In the rows, zero is written as 128.
One turn moves each row of this set onto another row. After a few examples, where does it send each row asked below?
Botar: [128 110 116 148 109 114 149 110  94 153 138  99 159 122 139]
gena: [126 138 166 158 107 124 128  88 115 132 127 122 138 112 114]
lida: [117 121 118 168 113 102 156 118  99 153 156  95 155 130 129]
datap: [117 100 127 140 117 104 158 109  94 153 148 104 146 126 130]
gasel: [129 117 126 160  87 106 134 103 115 126 172 132 121 110 101]
Puvu: [118 122 126 181  96 109 147 117 116 144 170 107 144 125 116]
Vate: [122 145  96 161 103  89 128 130 109 113 174 119 114 114 125]
Vel: [119 133 159 138 120 118 138  91 107 140 115 109 148 116 136]
dun: [123 158 142 148 156 124 105 128 113 118 166 120 121 110 117]
rupu: [133 130 106 148 103  94 125 115  98 111 170 136 104 109 106]
sova: [127 150 138 167 136 136 101 113  88 123 150 133 116 107 107]
Nif: [ 99 132 132 124 142 128 111 122 106 128 141 115 120 108 159]
pelus: [120 133 115 178  91 102 133 123 121 125 178 119 123 118 113]
kiz: [135 151 141 165 117 135 109  90  95 134 145 128 145  95 106]
Kune: [121 144  87 147 121  84 136 130  92 122 160 107 126 118 139]
dal: [114 139 144 123 137 109 134 106  99 129 113 109 131 118 150]
tevo: [124 155 142 145 127 111 110 113 104 104 133 134  97 113 120]
nunov: [134 111 129 172  91 124 141 106 107 149 152 112 152 121 114]
tosek: [119 133  99 150 125  89 151 125  87 141 151  96 146 126 141]
Mik: [120 114 106 128 134  92 149 121  77 138 145 107 128 126 136]
nef: [114 148 139 122 150 118 119 115 122 131 153 102 150 103 148]
geb: [134 161 148 160 144 127 108 113 112 125 165 120 138 105 103]
Fomaf: [109 141 134 147 148 132 102 130  94 120 148 127 103 113 132]
pame: [126 130  89 136 121  99 123 137  92 114 152 118 109 118 142]
rasaf: [125 151 144 133 137 121 122  99 122 138 153 103 167  98 133]
Zolav: [122 101 137 156  94 111 150 101 112 147 162 116 142 119 112]
vasom: [136 157 149 152 134 126 117  98 117 135 158 112 162  99 111]
Nago: [113 151 137 129 159 120 111 130 118 121 159 111 127 109 139]
zosuv: [116 149 135 126 141 105 119 117  96 111 121 121 106 117 142]
Vipon: [128 128  97 133 127  87 133 123  80 117 156 123 107 117 124]
kazeg: [132 130 103 160 102 110 115 133 104 111 165 132 101 116 118]
Guzi: [107 133 134 123 124 127 119  99 113 138 135 109 150  96 159]
Zas: [125 142 139 143 111 131 118  82 107 142 137 116 162  90 132]
Mam: [130 149 157 161 110 121 115  99 113 114 135 135 113 111 105]
nad: [124 120  96 129 123 101 140 125  87 136 138 102 138 122 153]
litu: [136 121 122 178  89 122 124 118 111 127 166 128 123 117 103]

Vipon turns into rupu
geb turns into vasom
And these:
zosuv turns into tevo
kiz turns into Zas
kazeg turns into litu
pelus turns into Puvu

One turn moves each row of this set onto another row. After a few examples, where does it send each row asked below?
Zuge: [ 57 115 109 127 126 117 116 114 124  91  96 134 142 142 158 125 148]
fedak: [ 90 130 161 136 100 138 126 115 139 108 124 113 136 156 147 115 134]
kifi: [ 71 115 144 101 112 132 134 131 122  92 116 141 122 149 138  94 106]
fotag: [ 83 124 123 117  73 108 155 129 117 118 131 127 137 146 143 109 128]
mev: [ 68 106 127 104 119 126 123 126 117 119 128 132 153 168 172 119 169]
Zutot: [ 90 132 131 119 116 118 152 124 136 129 131 126 120 159 142 167 117]
pumi: [ 74  91 131 125 123 115  93 142 117  97 147 113 165 154 139 117 129]
risus: [ 75 101 130 120 128 125 143 124 111  98 137 120 180 138 128 102 163]
zif: [ 89 115 141 110 114 135 139 132 145 119 130 119  92 144 135 142 130]
dad: [ 76 109 138 122 129 141 145 130 126  92 144 110  94 152 125 139 132]
mefo: [100 124 113 116 144  95 115 137 120 105 146 123 114 145 113 148 119]
muv: [ 93 125 135 106 113 124 161 121 136 137 131 122 100 147 132 135 130]
gasuf: [107 124 129 109 151 112 164 123 114 115 144 118 131 145 104 141 142]
Budu: [ 87 122 127 107 119 119 143 123 130 120 127 122  82 139 128 125 119]
fuge: [ 77 103 134 123 124 120 158 126 120 101 127 122 192 143 128 129 142]
Vug: [ 70 138 117 123 134  95 125 124 123  83 138 145 171 152 138 113 137]
fuza: [ 91 109 129  89 135 103 129 146 102 111 143 105 157 145 151 154 152]
lilir: [ 81 102 127 114 125 112  92 134 118 116 126 129 179 141 147 114 132]
Vobu: [ 57 107 114 117 148 131 163 108 121 115 118 123 141 153 141 139 163]
Vone: [ 91 113 132  95 163 115 110 134 112 117 140 116 150 148 147 153 149]
dovum: [ 74 120 119 132 152 103 120 123 125  92 119 103 152 131 126 156 124]
fep: [ 85 116 132 131 113 117 137 125 135 104 128 124 163 136 101  90 125]
Zekas: [ 47 106 106 128 130 118 143 106 120 122 128 133 150 165 138  98 143]
dolu: [ 85 135 126 111 139  85 127 119  96  86 130 130 163 151 143 109 129]
bifi: [ 63 104 122 108 161 108 145 127 111 115 159 110 152 161 114 121 123]
vugun: [101 136 136 112 106 105 122 140 131  79 116 135 157 130 132 114 140]
Kitut: [ 69 117 101 113 158 102 134 130 118  92 126 128 146 128 123 156 131]
Vimev: [ 56  82 108 111 135 130 111 129 121 130 127 118 131 156 152 138 148]
zutat: [105  92 133 104 137 129 127 148 127 123 137 115 135 138 114 159 133]
Dol: [ 98 129 143 129  90 126 143 116 137 106 118 140 115 146 143 115 132]
Nidu: [ 63 131 101 114 147  98 123 111 113 112 124 131 121 163 159 137 147]
guk: [ 73 102 109 121 152 111 140 123 112 128 161 104 152 148 116 135 149]
Vivi: [ 97 116 138 110  86 122 137 128 126 120 128 145 113 152 146 104 124]
sege: [ 88 109 146 123  99 140 143 118 136 111 123 140 113 148 130  99 122]
gubu: [100 118 147  99 109 115 117 145 127 116 147 132 163 158 131  94 136]
Mef: [ 94 107 127  97 123 117 142 123  96 134 122 112 101 140 135 128 115]

zif turns into sege
mev turns into Vobu
gasuf turns into vugun
And these:
Zutot turns into fedak
dolu turns into fuza
Vug turns into Vone

